Each row is where one point has got to under a steady rotation. How many ticks took it there?
The counts run from 0 to 67.
[ 21  15  -6   1  13  13  31  28   9 -11  -3  24  16  -2 -16 -27 -45 -16
  16] : 56
[  3  -3  -6  -3  -6   0  33  14  -3  23  -2   5  32  32 -40  -5   1 -37
   3] : 34
[ -2  -3  -3  23 -23 -14  16   1 -25   9  17 -11  54   9 -14 -10  18 -11
  22] : 4
[  1  -4  -8  16 -26  -2  17   6 -23  23  16  -6  49  21 -22 -16  13  -8
  24] : 29
[ 15  21  -7  27   3  -6  22  20  -8 -24  12   7  33 -27   0 -21 -27  -9
  27] : 11
[  8  12  -4  -5  13  -1  39  22   5   4  -8   9  22  14 -35  -7 -19 -46
   0] : 18
[ -1  -7  -6  13 -21  -8  23   5 -16  23  11  -6  47  25 -31  -7  15 -19
  17] : 21
[ -1  -2  -3   2  -7 -11  33   9 -10  19   2  -2  38  25 -40   3  11 -38
   5] : 9
[ 14  13  -7  -3  14   9  36  30   8  -4  -7  18  19   7 -31 -12 -33 -36
   5] : 39
[ -4  -3  -3  18 -23 -14  20  -1 -23  14  16 -11  51  12 -19  -7  18 -18
  18] : 0
[ 11  18   0   4  19  -8  38  22   5 -16  -5  12  22  -9 -23  -7 -30 -43
   5] : 6
[  7 -12 -10  15 -30  12  11   3 -20  18  19   5  43  21  -9 -30  -1  15
  27] : 66
[  2 -13  -8 -10 -17  11  28  14  -4  27   3   8  27  42 -39 -16  -1 -18
   3] : 67
[  8  -2  -7 -11  -1   9  34  18   3  19  -6  14  20  31 -39 -14 -14 -32
   1] : 55
[  6   3  -4  -6   4  -3  37  18   0  15  -4   9  26  24 -43  -7  -9 -43
   0] : 26
[ 11   4 -11  23 -25   7  13   9 -17   2  21   9  42  -3  -2 -33 -10  15
  36] : 49
[ 17  11  -5  -3  13  15  32  27  10  -9  -5  21  12   0 -20 -26 -44 -17
  11] : 60
[ 18   9  -6  -6  12  17  35  26  13  -5  -6  23   8   8 -26 -24 -41 -22
   6] : 64
[  1   1  -4  26 -25 -13  14   1 -24   6  24  -9  55   4 -13 -14  16  -7
  26] : 8
[  4  -4  -5 -12  -4   8  34  18   1  24  -4  10  24  38 -42 -14 -11 -27
   2] : 59
[ -2   3  -1  -5   4 -13  35  13  -6  10  -4  -1  30  21 -38   4   1 -48
  -1] : 1
[  2  -5 -10  21 -29   1  14   6 -21  13  21  -1  52  12 -12 -21   6   2
  31] : 37
[ -1  -1  -3  -1  -4  -9  34  12  -7  15  -1  -5  34  25 -39   0   6 -43
   0] : 5
[ 16  19  -8  20  -1   7  21  22  -3 -16  10  16  30 -20  -3 -31 -36  -2
  30] : 40
[  6 -10  -8  13 -30   8  13   4 -20  19  20   1  45  22 -17 -24   4  11
  27] : 62
[ 15  18  -6   1  15   3  35  27   7 -15  -4  18  17  -6 -22 -16 -36 -27
  12] : 31
[ -1  -6  -7   6 -18  -8  24   8 -14  25  10  -5  45  27 -33  -4  17 -26
   9] : 17
[ 15  21  -3   8  16   3  34  29   7 -17  -2  18  20 -13 -15 -20 -40 -27
  15] : 27
[ 16  21  -3  21   7  -3  27  23  -2 -23   6  11  31 -25  -2 -23 -32 -13
  26] : 15
[  3 -13  -7  10 -27   6  16   3 -20  24  17   0  42  30 -21 -22   6   3
  25] : 58
[ 19  23  -5  17   9  -2  28  22   1 -22   4  13  25 -21  -8 -22 -35 -17
  22] : 19
[ 10  11  -8  29 -17  -3  14  13 -18  -7  20   4  47 -14   1 -24 -11   5
  35] : 24
[ 13  20  -2  31  -1  -5  20  15 -11 -25  16   5  39 -26   2 -22 -24  -5
  31] : 7
[ 12   8  -8  -6  11   5  40  25   8   0  -7  15  17  15 -34 -13 -26 -36
   4] : 43
[  7   6  -6  -5   7  -4  36  22   4   7  -5   8  27  18 -40  -7 -15 -45
   0] : 22
[  1 -10  -9   0 -21   2  23  10 -13  28   7  -1  41  36 -33 -13   9 -19
  13] : 46
[ 10  22  -2   8  19  -8  35  23   4 -18  -3  10  23 -12 -19  -9 -31 -37
   9] : 2
[  0  -7  -6  -3 -13   0  31  15  -6  27   2   4  34  33 -40  -7   2 -31
   5] : 38
[  3  -8  -8  -8  -9  10  31  13  -2  28  -1  10  29  41 -40 -15  -6 -22
   2] : 63
[  4  -4 -10  17 -28  -2  19   2 -21  18  20  -3  50  16 -14 -17  12   0
  29] : 33
[ 19  19  -8  15   6   8  25  22   1 -18   5  17  24 -19  -7 -32 -36  -3
  28] : 44
[  4   3  -8  27 -22 -10  15   4 -24   3  23  -5  54  -2  -9 -18   7  -3
  32] : 12
[ 22  18  -8  13   6  11  27  27   6 -15   5  22  20 -12  -9 -28 -40  -9
  23] : 48
[ 20  15  -4   7   9  11  30  27   6 -16   1  21  15 -11 -13 -26 -42 -11
  20] : 52
[  1  -6  -6  13 -24  -5  20   4 -20  24  16  -4  47  25 -27  -8  16 -12
  20] : 25
[  9   4  -5  31 -21  -9  14   9 -22  -1  23  -4  53  -5  -4 -20   3   1
  35] : 16
[ 14  15  -6   0  14   4  35  29  12  -9  -4  19  18  -1 -27 -16 -35 -34
   8] : 35
[ -4  -2  -3   4 -14  -9  27   9 -13  22   3  -5  43  26 -36  -3  13 -36
   6] : 13
[  3  -6  -8  -2 -17   2  28  11  -8  28   5   0  38  36 -36  -8   8 -26
  10] : 42
[ 16  16  -7  22  -4   6  19  22  -5 -18  15  12  32 -19  -2 -30 -31   1
  33] : 36
[  8   7  -7  30 -19  -5  15   8 -18  -5  22  -3  51 -11  -1 -23  -4   2
  37] : 20
[  5  -3 -10  24 -27   2  12   9 -22  13  19   0  50   5  -7 -24   1   7
  32] : 41
[  5   2  -3  -6   0  -1  33  18   1  19  -2   5  29  28 -41  -6  -6 -40
   1] : 30
[ 10  15  -1  -3  14  -4  39  24   7  -2  -8   9  22   4 -32  -6 -23 -44
   4] : 14
[  3 -10  -9   7 -28   5  18   6 -17  25  14   0  42  30 -22 -17  11  -3
  21] : 54
[ 11  16   1   1  18  -4  38  24   7  -9  -7  12  21  -3 -30  -6 -28 -43
   5] : 10
[ 18   9  -9  20 -13  13  17  17  -9 -10  16  15  33  -8   2 -37 -31  15
  33] : 61
[ 12  19  -2  31  -7  -9  20  12 -13 -20  17   0  42 -28   2 -19 -17  -6
  32] : 3
[  9   3  -8 -11   8  10  36  23   6  15  -6  17  16  29 -42 -12 -20 -37
   1] : 51
[ 19   8  -8  15  -5  16  20  19  -7 -12  14  17  26 -10   4 -37 -33  13
  31] : 65
[  8   5  -7 -12   9   6  39  25   8   8  -7  18  17  21 -37 -14 -26 -37
   2] : 47
[  9   2 -12  25 -24   4  13   9 -20   6  22   4  46   1  -5 -28  -4  11
  35] : 45
[ 16  21  -6  12  12   2  32  26   5 -20   2  15  24 -17 -13 -21 -35 -21
  17] : 23
[ 15   6 -11  23 -14  11  15  15 -13  -7  20  11  35  -9   2 -35 -24  18
  35] : 57
[  1 -11  -9   7 -24   6  18   7 -15  28  11   1  41  34 -27 -16  11 -10
  15] : 50
[ 14  15  -8  26 -11   2  21  18 -10 -14  17   9  38 -16   2 -29 -22   1
  34] : 32
[ 15  17  -7  27 -14   0  18  16 -15 -11  19   6  44 -17  -1 -28 -16   5
  37] : 28
[ 14   4 -11  23 -18   7  15  11 -15   0  21  11  40  -5   2 -33 -15  13
  36] : 53
